(in the rows, 128 means zero)
One turn moves each row of this set onto another row. After a few examples, where does it send each row asked below?
k_189: [114 153 121 129 135  99  84 138 150 137 116 116 140 170 120 120 104 103
 137 119 154  76 123 124 105]
k_866: [ 97 135 113 145 123 118  70 117 149 130 145 133 128 123 126 131  94 119
  99 140 173 126 139 123 104]
k_49: [124 147  87 132 111 146 119 125 161 104 129 114 153 148 124 115 130 137
 135 120 146 122  97 160 130]
k_665: [100 110  97 163 125 131  80 112 159 100 130 122 155 151 129 124 134 126
 136 107 142 133 142 144 108]
k_417: [110 140 102 169 142 119  92 122 143 143 133 134 164 161 106 107 116 139
 113 138 127 143 134 147 114]
k_337: [113 153  98 113 118 134 113 129 156 149 169 106 125 125 123 119 109 140
 115 130 165  97 130 121 127]
k_447: [113 144 107 138 138 126  67 125 123 121 157 145 123 169 107 103 116 121
 115 125 154 128 147 122 134]
k_977: [116 158 106 160 132 142  97 113 165 129  85 110 141 135 114 124 111 133
 122  85 142 119 110 148 137]
k_313: [122 130 106 122  92 145  80 129 139 126 137 119 165 143 134 105 129 138
 125  92 131 115 140 128 154]
k_773: [120 150 124 128 144 127  95 144 145 126 164 110 134 163 131  92 101 142
 142 103 167 123 155 127 104]
k_606: [119 169 115 138 152 122 110 125 155 109 145  95 159 146 116 136 115 157
 136  95 135 134 105 130 125]
k_40: [ 94 119 101 148 102 119  78 124 150 119 130 135 134 151 126 120 129 147
 141  87 123 143 120 130 121]
k_24: [121 122 154 106 113 134  95 136 153 125 118 117 162 141 127 117 107 138
 136 103 145  95 150 132 123]
k_101: [117 150 122 126 151 124  94 135 140 102 145 117 157 161 122 109 147 151
 122 116 129 102 136 104 123]
k_817: [129 161 130 145 124 122  80 130 115 125 118 115 148 170  96 108  93 115
 119  98 133 113 107 110 107]
k_598: [125 157  81 127 132 133 105 144 145 128 112 124 144 118 104 132  95 154
  96 118 154 129 119  95 111]
k_62: [113 159 114 147 135 134 104 131 138 122 115 137 145 131 108 117 110 166
  85 136 148 132 110 109 138]
k_821: [124 143 129 151 122 139  96 136 150 134 120 133 133 148 116 113  96 162
 129 121 154 159 106 162 119]
k_119: [129 163 106 121 110 123  77 127 145 143 140 119 184 126 136 112  90 130
  96 127 151 119 114 127 122]
k_464: [110 131  85 164 132 140  87 131 149 149  96 133 133 143 100 132 100 141
 132  88 153 110 108 127 136]
k_289: [103 171 134 129 119 120 123 136 142 117 134 105 117 141 118 124 100 145
 111 109 154 126 130 115 150]
k_496: [ 92 157 110 146 107 136  89 149 156 106 128  94 127 134 115 120  91 130
 136 100 168 129 119 116  84]
k_780: [113 148 130 121 113 118  71 141 169 147 132 126 162 139 134  95 109 138
 129 139 166  93 130 142 105]
k_29: [ 84 140 124 129 106 122  89 121 147 131 121 102 129 135 114 133 120 155
 151  95 162 133 114 134  86]
k_689: [120 129  93 145 113 160  64 136 164 125 123 137 153 137 120  94 113 158
 131  96 174 115 122 139 135]
k_752: [103 136 107 145 122 129 123 111 180 135 104 125 124 121  99 118 105 118
 117 131 153 105 136 144 113]
k_861: [121 137  94 123 153 137  86 103 172 105 139 125 125 132  99 127 120 114
 140 102 161  97 124 136 109]
k_699: [114 172 130 122 148 119  81 121 161 139 131  99 125 137 124 123 107 112
 124  98 155  84 135 121 121]
k_89: [ 99 145  70 142 111 149 100 136 133 127 131 135 148 124  96 114 127 129
 123 130 144  97 128 101 104]
k_751: [134 137 114 127 129 149  85 130 153 119 113 127 175 121 116 121  71 149
 111  95 173 122 114 127 121]
k_398: [117 139  92 124 102 125  89 112 133 120 127 129 147 148  93 121 143 134
 120 138 144  93 106 120  93]
k_401: [124 138 117 101 121 117 102 139 143 108 113 116 143 158 116 129 147 143
 136 114 123 108 134 116 112]
k_960: [136 132 104 130 140 140 109 114 141 106 138 134 161 165 117  99 106 107
 136  96 132 100 138 142 115]
k_359: [104 151 123 149 133 134  92 126 106 161 115 125 150 147 100 113 102 135
 136  85 127 120 123 110 121]
k_579: [ 98 158 102 138 116  95  77 135 151 129 148 127 141 140 134 112  83 122
 107 121 154 129 123 106  88]
k_670: [129 132 121 135 125 139 105 110 141 160 136 149 132 128 100 122  79 129
 100 124 138 114 122 139 126]

k_289 goes to k_447
k_359 goes to k_89
k_49 goes to k_821
And these:
k_751 goes to k_119
k_579 goes to k_189
k_866 goes to k_699

One turn moves each row of this set onto another row. After a few examples, where does it send each row asked below?
k_714: [134 120 138 137  91 109 125 130 112 105 127 123 133 112 115 124  90 134
 135 143 164 118 148 143 128 134 139 148]
k_122: [123 129 136  76 134  96 122 139 132 127 125 116 151 158 144 139 147 127
 132 151 124 125 112 123 129 121 116 122]
k_740: [126 123 142 115 141 155 147 101 130 129 104 112 119 126 145 113 100 123
 138 135 155 145 154 100 143 130 112 131]
k_610: [130 110 128  79 137 105 149 120 127 135 142 138 142 150 142 128 136 109
 128 141 156 128 116 138 118 121 110 113]
k_252: [122 137 136 125 125 133 112 136 152 132 141 120 123 127 137 108 125 139
 115 149 128 103 140 120 140 161  86 100]
k_600: [137 126 128 114 129 134 143 131 153 131 139 148 124 125 147 107 116 131
 123 151 139 108 141 123 140 162  91  92]
k_51: [132 130 106 105 118 113 121 136 140 152 145 128 140 157 117 129 142 143
 139 144 146 111 108 142 114 127 122 125]
k_76: [ 91 147 146 133 116 128 115 139 122 127 140 133 126 130 127 136 136 129
 133 111 126 133 140 113 137 122 143 159]
k_804: [135 130 124 106 136 127 132 156 147 119 133 146 125 136 161 119 117 135
 125 167 131 123 137 107 146 160  92 110]
k_654: [151 155 107 106 125 120 154 127 136 125 111 143 140 100 106 134 127 129
 135 170 144 100 126 116 110 128 112 149]
k_635: [128 121 146 121 146 130 120 142 128 124 131 138 128 137 165 116 106 145
 113 172 135 108 125 114 147 146  91 112]
k_708: [127 120 122 115  91 101 122 133 116  91 134 126 132 108 119 125 102 113
 130 132 159 131 159 143 134 132 128 147]
k_426: [141 158 130 107 124 117 146 107 137 125 102 127 147  95 104 130 131 130
 127 161 130  83 126 122 116 122 110 134]
k_163: [126 126 145 103 128 110 138 134 138 151 147 103 135 149 120 127 140 119
 136 146 159 129 121 125 101 142 111 125]
k_938: [126 156 120  95 131 110 123 113 125 110 110 120 145  97 113 133 138 120
 113 159 125  92 126 121 125 110  97 144]
k_481: [126 141  95 115 121 155 122 123 148 131 115 114 115 132 127 117 119 135
 146 128 142 146 157 101 146 136 114 143]
k_858: [118 141 135 117 134 149 110 113 133 125  92  97 129 136 142 121 112 150
 139 139 123 131 145  97 158 121 118 139]
k_729: [130 123 152 105 132 110 129 117 127 148 122 120 152 157 134 129 132 148
 133 153 137  99 100 138 121 118 127 113]
k_319: [104 140 175 127 126 127 147 133 120 125 121 144 134 130 143 138 123 129
 142 124 127 134 137 104 138 126 154 149]
k_803: [105 129 133 131 124 132 134 125 110 126 135 173 131 134 141 135 120 135
 134 116 136 122 127 128 144 107 152 154]
k_688: [140 147 125 108 139 117 147 132 120 119 117 127 136 101 116 136 122 119
 125 179 154 113 126 106 107 125 102 163]
k_690: [126 124 151 105  96  95 129 126 118  85 114 116 141 106 129 128 103 112
 130 135 142 127 160 134 142 133 131 134]
k_625: [137 132 134 126  87 103 117 144 120  97 111 123 142 118 119 132  98 147
 143 149 139 116 146 134 141 134 149 149]
k_564: [130 128 113 131 127 163 130  90 133 140 105 129 122 131 132 109 101 150
 139 127 147 116 141 123 150 117 122 126]
k_934: [100 133 160 132 119 133 148 108 122 132 137 151 128 120 129 125 125 117
 131 101 139 122 142 128 133 121 144 134]
k_502: [106 143 127 110 113 124 143 136 134 119 134 164 130 129 136 137 138 118
 143 105 122 137 144 116 144 124 148 145]
k_529: [122 127 117 123 133 132 100 136 135 125 143 140 125 136 151 111 117 147
 108 156 130  98 127 130 150 140  86 110]
k_540: [130 139 121  99 143 114 135 113 109 111 119 133 140  99 122 132 123 113
 110 167 150 102 122 122 119 105  93 154]
k_473: [126 124  96  98 137 149 126 108 127 113 103 139 126 136 155 120 109 132
 136 131 136 139 145 111 165 109 113 136]
k_549: [138 123 137 109  92  98 131 124 117  87 105 139 148 113 132 130  97 132
 137 140 135 112 148 143 149 125 145 131]

k_319 goes to k_934
k_858 goes to k_740
k_163 goes to k_729
And these:
k_635 goes to k_600
k_549 goes to k_708
k_938 goes to k_688

One turn moves each row of this set onto another row. After a few examples, where does it send each row asked below?
k_483: [124 124 145 142 144 133 138 119 136 128 138 194 126 104 144 138 136 153
 102 132 125 124 100 150 119 108 148 142 126 114 137]
k_749: [138 115 122 119 129 125 182 136 123 137 123  95 128 114 107 128 114 151
 121 123 138 119  70 131 107 128 124 105 157 142 130]
k_593: [140 128 120 113 121 130 175 132 137 145 124  99 128 104 105 128 113 159
 117 130 132 115  70 132 111 124 141 103 158 143 122]
k_931: [131 132 147 124 142 127 155 119 135 133  93 182 116 134 138 148 122 153
 111 142 130 129 117 152 141 131 155 128 157 112 159]
k_414: [128 146 126 119 141 112 134 136 134 108 159 175 132 102 132 121 143 157
 139 148 131 107 101 169 124  93 149 133 129 127 146]
k_767: [138 123 121 120 123 131 171 133 132 144 136  98 132 101 106 125 116 156
 118 127 131 118  61 130 104 122 138 109 147 143 122]
k_172: [127 133 132 126 147 109 133 139 116 109 166 164 139 115 130 116 143 148
 151 142 131 119  82 165 119 105 142 142 119 126 162]
k_157: [110 144 151  98 136 136 134 119 142 109 113 141 124 151 139 125 125 161
 114 156 131 137 117 157 139 148 135 123 169 121 161]
k_991: [140 123 122 119 124 129 174 133 131 144 131  95 132 106 104 126 113 155
 121 127 132 120  61 130 107 127 138 108 150 143 127]
k_314: [123 112 151 149 150 130 138 122 118 129 143 182 132 118 143 134 134 144
 115 127 125 137  81 146 115 120 141 150 116 112 153]
k_652: [110 148 113  98 147 114 150 135 143 125 118 154 122 137 142 140 139 132
 143 107 118 145 120 124 137 158 124 132 132 133 152]
k_852: [141 125 121 116 122 128 176 133 132 145 125  95 130 108 104 127 112 157
 120 130 133 119  65 131 110 128 140 106 155 143 127]
k_446: [131 119 153 130 148 123 155 123 117 134  99 168 123 147 136 143 120 143
 124 136 129 141  98 147 138 144 148 137 148 111 175]
k_436: [108 141 115 106 150 114 146 136 137 124 130 152 127 135 142 136 141 128
 146 103 116 149 109 122 130 158 120 138 121 132 153]
k_386: [135 116 119 125 128 129 175 135 129 135 139 104 131  98 111 125 120 154
 113 121 136 113  69 132  99 115 123 108 147 142 116]
k_396: [105 148 110 108 147 119 140 133 150 121 143 166 125 114 146 135 148 135
 134 104 115 138 116 124 124 140 122 137 115 133 134]
k_712: [139 129 118 116 121 131 173 132 139 144 129 101 128  99 106 128 115 160
 114 130 131 113  70 132 108 120 141 104 155 143 118]
k_621: [135 152 129 101 140 104 150 137 131 113 116 161 124 132 125 130 130 155
 149 156 135 114 115 171 145 117 155 120 160 127 170]
k_653: [104 123 156 120 144 137 122 123 121 106 153 136 139 145 142 112 133 151
 124 142 127 148  82 151 117 147 122 143 134 120 164]
k_787: [109 154 110  96 144 115 149 133 154 124 118 162 119 127 143 141 141 137
 136 110 117 137 129 127 137 150 127 128 135 134 142]
k_571: [137 122 117 120 126 129 177 134 136 135 133 108 127  96 111 128 120 157
 109 125 136 108  78 133 103 112 126 103 154 142 111]
k_784: [139 121 120 115 127 125 184 135 130 138 116  99 125 111 108 130 113 155
 117 127 138 115  79 133 110 125 127 100 164 142 125]
k_59: [138 126 119 119 122 131 171 132 137 143 135 101 131  97 106 126 116 159
 115 128 131 115  65 131 105 119 139 107 149 143 117]
k_527: [107 155 108 100 143 119 144 132 157 122 131 168 121 116 146 139 145 138
 131 108 115 134 128 126 130 140 126 131 127 134 132]
k_544: [132 130 136 121 149 104 141 141 106 112 147 151 138 135 126 118 135 142
 163 143 133 128  80 164 128 123 142 140 129 125 181]
k_664: [108 130 156 108 142 135 132 122 124 109 126 131 132 159 138 119 126 152
 126 149 130 148  96 153 131 157 127 133 155 120 173]
k_469: [138 125 117 115 125 128 181 134 137 137 121 105 124 103 109 130 116 158
 110 127 137 109  83 134 109 117 128  99 162 142 116]
k_206: [132 156 125 107 137 110 143 135 142 110 134 175 125 112 130 128 138 160
 138 155 132 105 117 173 137 100 155 122 150 128 151]
k_486: [135 139 135 109 145 103 150 140 113 114 122 150 130 144 124 125 129 145
 161 151 135 125  96 166 141 129 148 129 150 126 185]
k_985: [137 113 122 124 130 127 178 136 122 136 135  98 132 107 109 125 117 150
 119 121 137 118  65 130 101 123 122 109 148 141 125]
k_777: [127 109 156 143 152 125 147 124 108 132 124 169 130 139 138 136 126 139
 126 129 128 145  81 145 125 139 141 148 128 111 172]
k_150: [105 141 114 110 149 117 141 135 140 122 143 159 128 124 144 133 146 130
 141 101 115 145 107 123 123 148 119 141 112 132 144]
k_151: [107 150 145 101 133 141 127 117 155 106 127 156 123 129 143 124 132 168
 101 157 128 126 124 160 132 130 137 123 163 123 140]
k_224: [101 129 151 122 140 142 115 121 135 103 167 151 138 124 146 112 140 158
 110 143 126 137  89 154 111 128 124 142 128 121 144]
k_82: [102 143 145 113 135 144 118 117 152 102 154 161 130 115 147 118 139 166
  99 150 126 126 110 159 118 120 131 132 143 122 131]
k_368: [126 135 143 129 140 131 147 117 145 130 112 194 118 112 142 146 129 157
 100 140 127 120 117 153 132 113 155 131 146 114 140]

k_544 goes to k_172
k_151 goes to k_157
k_59 goes to k_712
And these:
k_483 goes to k_368
k_749 goes to k_985
k_396 goes to k_527

